Small tables with named rows and columns. After each table, cells are looked up by row and column.

Table Simeto
|  | Genokoz | Sazim | Ganures | Bebula | Ziz | Giv |
|---|---|---|---|---|---|---|
| Guguk | 0.8 | 0.9 | 0.9 | 0.5 | 0.7 | 0.9 |
| Setiso | 0.7 | 0.8 | 0.4 | 0.4 | 0.2 | 0.8 |
| Vavula | 1.0 | 1.0 | 0.7 | 0.7 | 0.6 | 0.8 |
| Kesor | 0.8 | 0.6 | 0.8 | 1.0 | 1.0 | 0.4 |
| Sivebiz | 0.4 | 0.5 | 0.7 | 0.4 | 0.6 | 0.8 |
| Netose | 1.0 | 0.8 | 0.6 | 0.9 | 0.7 | 0.6 |

What is the Ganures of Guguk in Simeto?
0.9
What is the Bebula of Sivebiz in Simeto?
0.4
What is the Ziz of Setiso in Simeto?
0.2
What is the Ziz of Guguk in Simeto?
0.7
What is the Genokoz of Vavula in Simeto?
1.0
What is the Genokoz of Netose in Simeto?
1.0

Table Fugigo
|  | Gub | Vigul | Tozal | Lav | Zureme | Mavit | Risubak | Fisosu | Zod |
|---|---|---|---|---|---|---|---|---|---|
| Dilupo | 65 | 39 | 37 | 41 | 53 | 77 | 47 | 83 | 87 |
| Kateba | 46 | 81 | 65 | 32 | 78 | 35 | 65 | 63 | 48 |
| Dinonov | 54 | 39 | 62 | 88 | 74 | 32 | 25 | 72 | 29 |
| Puvo | 58 | 32 | 54 | 61 | 38 | 81 | 48 | 40 | 65 |
| Rupimo | 22 | 37 | 96 | 18 | 73 | 63 | 40 | 29 | 68 |
| Zad | 52 | 36 | 40 | 64 | 8 | 84 | 56 | 59 | 50 |
| Naleva | 60 | 75 | 22 | 61 | 54 | 66 | 68 | 73 | 66 |
| Gem | 44 | 47 | 82 | 65 | 37 | 53 | 44 | 35 | 30 |
| Fam | 56 | 65 | 53 | 68 | 99 | 38 | 67 | 62 | 74 |

What is the Vigul of Puvo in Fugigo? 32
What is the Risubak of Kateba in Fugigo? 65
What is the Zod of Rupimo in Fugigo? 68
What is the Vigul of Rupimo in Fugigo? 37
What is the Vigul of Zad in Fugigo? 36
What is the Vigul of Dinonov in Fugigo? 39
What is the Lav of Dinonov in Fugigo? 88
What is the Risubak of Gem in Fugigo? 44
What is the Vigul of Dilupo in Fugigo? 39
What is the Risubak of Zad in Fugigo? 56
What is the Zureme of Kateba in Fugigo? 78
What is the Tozal of Rupimo in Fugigo? 96
What is the Fisosu of Zad in Fugigo? 59
What is the Gub of Dilupo in Fugigo? 65
What is the Zureme of Dinonov in Fugigo? 74
What is the Zod of Fam in Fugigo? 74

Fis:
	Gazum	Vir	Bez	Lor	Nukare
Kip	345	211	244	285	462
Daru	179	283	171	273	247
Pelimob	340	172	225	283	403
Gitobam	500	285	214	182	372
Sud	498	295	248	155	380
Fozo	847	466	493	132	285
Kagura	326	225	202	239	428
Raf	384	382	19	223	285
Rem	361	285	281	294	304
Miv	172	274	213	313	246
Fazot	429	292	140	167	308

Lor of Fozo = 132
Vir of Sud = 295
Bez of Daru = 171
Vir of Fazot = 292
Gazum of Kip = 345
Bez of Rem = 281
Bez of Miv = 213
Lor of Pelimob = 283
Gazum of Rem = 361
Bez of Sud = 248
Nukare of Raf = 285
Vir of Kagura = 225
Bez of Kip = 244
Gazum of Daru = 179
Gazum of Sud = 498
Bez of Raf = 19
Lor of Daru = 273
Bez of Gitobam = 214
Vir of Raf = 382
Which row has the largest Nukare? Kip

Fad:
,Mulut,Ket,Vosim,Ridoto,Vepupam,Rovu
Migav,0.093,-0.005,-0.348,0.860,0.200,0.438
Kir,0.007,0.064,-0.062,-0.087,0.165,0.151
Bulev,0.061,0.313,0.509,0.743,0.110,0.680
Gugafa,0.467,0.060,-0.468,0.152,0.365,0.252
Masav,0.168,0.568,0.432,0.499,-0.183,-0.479
Kuvugid,-0.101,-0.037,-0.068,-0.047,0.107,0.171
Ruki,-0.069,0.673,0.722,0.360,0.246,0.670
Dapor,0.254,-0.041,0.181,0.454,0.271,-0.532

Vepupam of Kuvugid is 0.107
Mulut of Migav is 0.093
Ridoto of Masav is 0.499
Rovu of Kuvugid is 0.171
Mulut of Masav is 0.168
Rovu of Ruki is 0.670
Mulut of Ruki is -0.069
Ket of Ruki is 0.673
Ket of Bulev is 0.313
Mulut of Dapor is 0.254
Ridoto of Migav is 0.860

Table Bapeta
|  | Pilu | Fopa | Soz | Dazat |
|---|---|---|---|---|
| Lutur | 93046 | 67453 | 76240 | 52493 |
| Dunek | 93113 | 62664 | 73125 | 50501 |
| Tuk | 98954 | 19555 | 65085 | 57453 |
| Dova | 52055 | 50714 | 62062 | 90191 |
| Mig | 96617 | 19335 | 62030 | 58312 |

Dazat of Tuk = 57453
Fopa of Lutur = 67453
Dazat of Mig = 58312
Soz of Mig = 62030
Soz of Lutur = 76240
Pilu of Dova = 52055
Pilu of Mig = 96617
Dazat of Dova = 90191
Fopa of Dunek = 62664
Pilu of Dunek = 93113
Pilu of Lutur = 93046
Pilu of Tuk = 98954
Fopa of Dova = 50714
Soz of Dunek = 73125
Soz of Dova = 62062
Fopa of Tuk = 19555
Fopa of Mig = 19335
Dazat of Dunek = 50501
Dazat of Lutur = 52493
Soz of Tuk = 65085
Row with the largest Pilu: Tuk

